Each row is where one point has got to under a steady rotation. How many steps took it there?
The counts run from 0 to 566.
[ 14.8   9.4  -6.1  18.3   8.4  50.9 -21.3   4.7  38.5  -2.4 -25.6  11.5
   2.4  22.7   1.0  18.5   1.4  -8.5  44.1  19.1   0.6  16.5 -26.0  22.8
   9.2 -20.3  31.5  -7.3   1.9  13.1  22.0  -1.5 -12.2] -> 536
[  8.1  14.8   9.2   7.3  -9.3   6.5 -11.2 -30.1  12.5 -12.4  11.0 -18.3
 -40.4   6.3   9.0 -48.4  -6.1 -25.6  13.1   7.6  51.6  20.1   5.2  18.2
  10.9   7.2  -4.1   1.4 -13.4  39.4 -14.2   7.8  24.9] -> 215
[ -5.2  -2.4 -14.5   5.2  19.2  20.1 -25.8 -13.1  -4.0  -5.3  19.7  15.0
   0.2  26.6  -9.4  -3.0  30.4   4.5  -3.4  -6.4  35.9 -37.0  -5.1 -29.7
 -38.9 -54.9  -5.0  -1.2  40.9   7.3  -4.5   3.8  -9.1] -> 455
[ 22.3 -18.6  -0.6   2.3 -10.3   6.1  -0.1  -7.2  16.8  -8.4 -12.6   1.0
  10.0 -18.2 -18.7  -0.3 -36.3  -8.3  31.3  23.2 -18.5   9.2 -24.3  26.2
  -0.6  19.9  50.9  18.4 -39.1 -17.4  14.1 -14.2 -33.1] -> 538
[  5.7  -0.7 -14.5 -27.4  -0.7  41.2   7.5 -12.9  38.2 -26.7  -5.6 -15.2
   4.1   2.5 -12.0  41.8  27.4   1.8  21.8  26.0  23.9  22.4 -33.8  23.2
  23.0  21.1  29.5 -19.3 -15.1 -15.4  29.0   9.7 -20.7] -> 188
[  5.0   2.2  43.5  -5.7  -6.1 -50.5 -11.6 -26.0 -41.5 -11.6  19.1  13.4
 -10.2 -24.6   6.2 -14.6 -14.1 -14.0 -23.9 -17.6 -14.4 -24.5 -30.3  -6.8
 -13.7 -15.1 -18.7  -6.2 -16.5 -21.6   5.5 -28.8   5.1] -> 156
[ 10.2 -29.9  -0.9 -24.3  -7.4 -24.4 -40.7 -23.6  21.3 -19.1   8.8 -11.0
 -39.8  -5.2   7.5  11.8   6.0 -14.4 -22.2  26.4  13.2 -39.4  -6.1  37.7
 -10.9  -9.1  15.5 -10.9  -4.9 -25.6 -10.5   5.5   9.1] -> 550
[ 28.6  -4.7   9.6  22.1  11.1  -7.1 -13.2  23.5   2.4   9.4   5.6  13.5
 -17.1 -10.1  27.3 -31.0 -54.3 -18.7  -2.8  -4.8 -18.3   1.8  35.6  17.7
   0.2  34.2  -0.5  14.5  20.6  19.8 -35.9  10.4  21.7] -> 494
[  8.8   0.4  15.0 -22.3   6.5  10.2  23.3 -30.3  -1.3 -11.3  11.4 -18.1
 -41.6 -21.1   7.0 -20.2  -2.4  22.7  -3.8  13.5  58.7  17.1 -15.6   8.4
  22.8  13.8 -12.9 -20.2  -0.9  13.6  -9.6  45.2   1.7] -> 396
[-20.4  11.8 -15.0 -14.2   1.2 -17.1   6.7   5.3 -24.2  -6.4  -7.7   8.5
  36.1 -11.1 -30.6  28.4  15.2  38.9 -22.0 -22.8 -44.6   6.6 -24.9 -15.9
 -18.6   3.6   7.7  20.9  -1.1 -35.4  28.1   3.8  -0.8] -> 526
[  7.2   4.6 -23.4 -14.8  10.4   5.4  28.3   7.7   6.5  -0.5  14.9 -16.5
  19.4 -14.6  -8.9   2.6 -13.4  21.4  12.1   0.8  -8.9  43.5  38.5 -29.1
  11.1  57.3  17.0  30.5  14.0  -3.4  -5.3  24.2  -4.5] -> 124
[ -4.6  34.3  -9.1 -25.3  11.2  18.1  40.0  24.2 -10.9 -21.9 -13.5   2.8
  37.8   3.9   8.2  52.4  22.7   6.6 -18.9  -6.6 -27.4  18.5 -14.8   2.1
  20.3  34.9 -21.7  -5.5   4.9  -8.2  30.2  -9.6  -1.9] -> 70
[ -6.6  -6.4   1.5  23.5  10.7  14.4 -25.7 -33.6   4.7   3.7   7.6  -3.8
 -36.1  -3.1  -1.0 -50.8 -19.1  10.9  26.1  10.7  40.3   6.3   6.1 -14.2
  -5.7 -23.0  22.9  10.4   3.5  25.4 -22.4  33.9  17.2] -> 563
[ 26.4  -4.3  13.4   8.8  24.1  26.5  15.7  35.1   0.3  13.3 -18.7  18.6
  23.4 -14.8  12.4  34.7 -39.5   7.5   9.8  -2.5 -48.9  24.3  -7.9   4.9
  23.7  20.8  14.1 -19.2  19.4  -4.3  -0.8  14.5 -16.2] -> 420
[-14.5  34.1  -8.0 -11.9 -10.6 -13.2   4.8   3.5  -3.4  -0.1  14.8  -3.0
  59.1   3.1 -21.4   4.3  13.6  -8.3   9.8 -39.4 -40.2  46.1  -0.1 -18.2
 -24.7  17.5   6.3   8.7   3.0  -9.5  17.2 -32.1  19.5] -> 244
[  6.4  -1.6  17.4  -7.6  16.5 -16.3  10.7   9.7 -34.5  -5.4  20.7  23.6
  17.9 -31.2 -11.5  -3.2 -19.6  21.2 -44.5 -30.2  -5.3 -32.7   7.7 -32.8
 -37.5  -1.7 -17.0  17.4  23.9  -9.4 -25.5   0.1  -0.1] -> 339
[  1.1  -4.0 -10.3  15.1  -1.5  36.8 -15.1 -11.0  10.7  10.9   6.0   5.3
  20.9   0.8 -47.7 -28.1   3.9  18.6   0.3 -22.4  29.8  -0.6 -27.2 -11.6
 -54.1 -31.0  18.6   9.4  18.4  25.0  -9.8   4.1 -16.0] -> 174
[  1.2  11.6  -6.1   4.3  -1.1 -11.3  21.9  -9.7 -17.5 -44.1   1.4  -5.7
 -42.6 -14.2  14.0 -29.8 -18.0  -1.8   3.1  22.3  26.5  -2.3  19.1  15.7
  21.0  38.7  -1.0  42.8 -43.3  17.1  -9.8  16.1   6.6] -> 559
[ 17.6 -26.4  16.8   8.1  23.3 -30.7 -43.7  -1.2  -9.3   9.6  26.3  18.7
 -10.5   8.5  31.0  -6.7 -19.1 -26.3  12.3  -2.5 -18.7 -22.4  34.6 -30.4
 -12.2 -19.2  -7.8  -4.2  34.3 -12.0 -19.2  -1.2  16.6] -> 38
[ 20.3 -28.1  13.7  16.6 -19.6 -13.5 -46.8  -4.3  20.0  29.8  -2.2   3.9
  -3.4 -15.6 -21.4 -20.1 -26.6 -15.9   0.0 -15.3 -25.4  -7.4 -24.5  42.2
 -37.5 -17.5  29.6 -14.6  11.5  -6.1  -9.5 -15.6   6.7] -> 429
[  0.7  26.2  19.2  25.5   2.1  -7.8 -19.4  -5.5  -3.1 -19.8   0.0  24.3
  18.4  -4.1   8.9 -30.1 -23.1 -33.0  31.7  -3.9 -29.2   1.4  -5.7   5.0
 -18.2   5.4  19.3  41.1 -39.7  17.1   7.5 -46.5  10.1] -> 264
[  0.6  12.3  -3.2 -18.3  14.9  32.6  14.1  -2.3  10.0  16.6 -17.7  -9.5
 -21.2 -11.7  -6.9   6.4   4.4  55.0  -6.2  -6.7  27.1  34.7 -22.3  13.8
  23.3   5.8  -2.9 -28.3  27.9   8.7   2.8  53.1  17.3] -> 234
[-26.0  16.6  -2.4  -6.1  15.2  -8.4  -9.5 -10.9 -18.5 -21.1  19.8  22.7
   2.4  -5.8 -13.5  -6.2   5.6  32.2 -27.8 -10.6  -3.8 -26.8  20.4 -47.5
 -31.0  -2.7  11.8  59.5   7.3 -10.4 -12.9  18.5  25.8] -> 453
[ -1.7   9.0 -37.3   2.9  14.4  20.0   7.9  16.8  22.7  16.8   2.1  -8.9
  16.9  12.5  -9.8  -7.6  -1.7  18.8  11.8 -13.0  -8.9  47.6  38.1 -11.9
   0.9  26.5  19.5  22.8  36.7  15.9  -9.5  34.4  10.1] -> 125
[  5.1 -18.9   5.3  17.6   3.5  -8.1 -51.9 -28.5  19.3   0.4  28.5   5.6
 -22.4  17.8  14.0 -37.4  -1.2 -40.7  37.1   6.7  24.0 -11.2  10.1  -6.4
 -22.5 -33.6  17.3  -7.5   9.6  11.2  -6.3 -18.6   8.4] -> 382
[  8.5 -38.2 -30.6  16.6 -29.3 -49.1 -35.5 -15.1 -13.3  -4.2  -1.5 -16.2
 -23.1   1.0  -3.0 -21.4  -1.2 -26.5  10.4   5.4 -13.4 -17.0   0.4  41.3
 -22.1 -20.0  15.6   1.8  -8.4 -33.6  17.1  -8.3 -18.1] -> 202
[ 14.5 -18.0   8.0  22.0   4.7   6.1 -46.5   6.5  24.0   5.0   3.0  20.6
 -19.9   2.4 -12.5 -21.7 -30.1 -20.9 -19.7  -3.2   8.1 -40.8   5.0  25.5
 -39.4  -8.6  19.1  22.6  18.7  15.3 -36.2  -6.0  15.0] -> 267
[ -9.3  15.0  11.5  -1.8  31.4  44.5  -5.2 -24.7  10.1 -31.4  -2.0  12.9
 -26.3  20.9  17.4   3.4  14.8  12.8  25.0  23.8  58.9 -12.5 -16.5 -19.5
  10.4 -27.0   6.0  -8.5   6.0  23.4  -4.2  27.2   5.1] -> 281
[ -7.3 -10.7   5.5  -0.7 -19.7 -52.9 -25.6 -36.7   3.7  -3.6  15.6  -8.8
 -27.6 -20.7   3.8 -41.1 -18.1 -20.0  15.8   6.6 -13.1  18.8  20.0   8.1
  -3.1  26.6  27.1  25.3 -26.3 -11.5   1.3  -9.8  36.4] -> 35
[ 24.4  -3.0 -18.8  26.0  -6.8 -29.4  -8.2  25.2  -5.5  19.5   0.5  -4.6
  25.6  -2.3   2.1 -23.3 -31.6 -35.2  13.6 -16.6 -49.1  21.2  35.4  13.3
 -14.9  27.0  -0.4  15.3  20.8   6.9  -9.6 -18.3  -2.7] -> 312
[ 17.0  -3.9   2.8 -18.6  19.7  25.5   6.1  19.8   1.3   9.3  29.2  14.6
  44.8 -10.5 -26.3  19.3 -10.1  16.2 -16.2 -20.2  -7.0  -4.6   0.9 -33.0
 -41.3  10.5  11.9   8.7  39.1   5.6 -22.9  -4.7 -12.5] -> 521
[  6.5  16.4 -21.6  17.2  29.6  26.1  41.1  19.8 -33.2 -28.9 -18.7  13.6
   6.7  -4.5 -15.2  11.2 -12.5  40.2  -8.7  -2.5   5.2 -12.0 -13.0 -12.0
   8.4  14.0 -11.4  45.2  -2.5   2.8  11.3  26.2 -34.9] -> 3
[  7.4  -1.6  34.5  -4.2 -13.8   8.4 -32.4 -32.5  32.6 -12.3  -7.7  10.9
 -16.3 -21.3  -8.0 -14.8 -27.9  -4.2  15.9  20.2  -4.5   8.5 -34.3  31.8
   0.9  12.5  52.5   0.0 -44.3  -6.1  -1.2  -5.7  26.7] -> 262
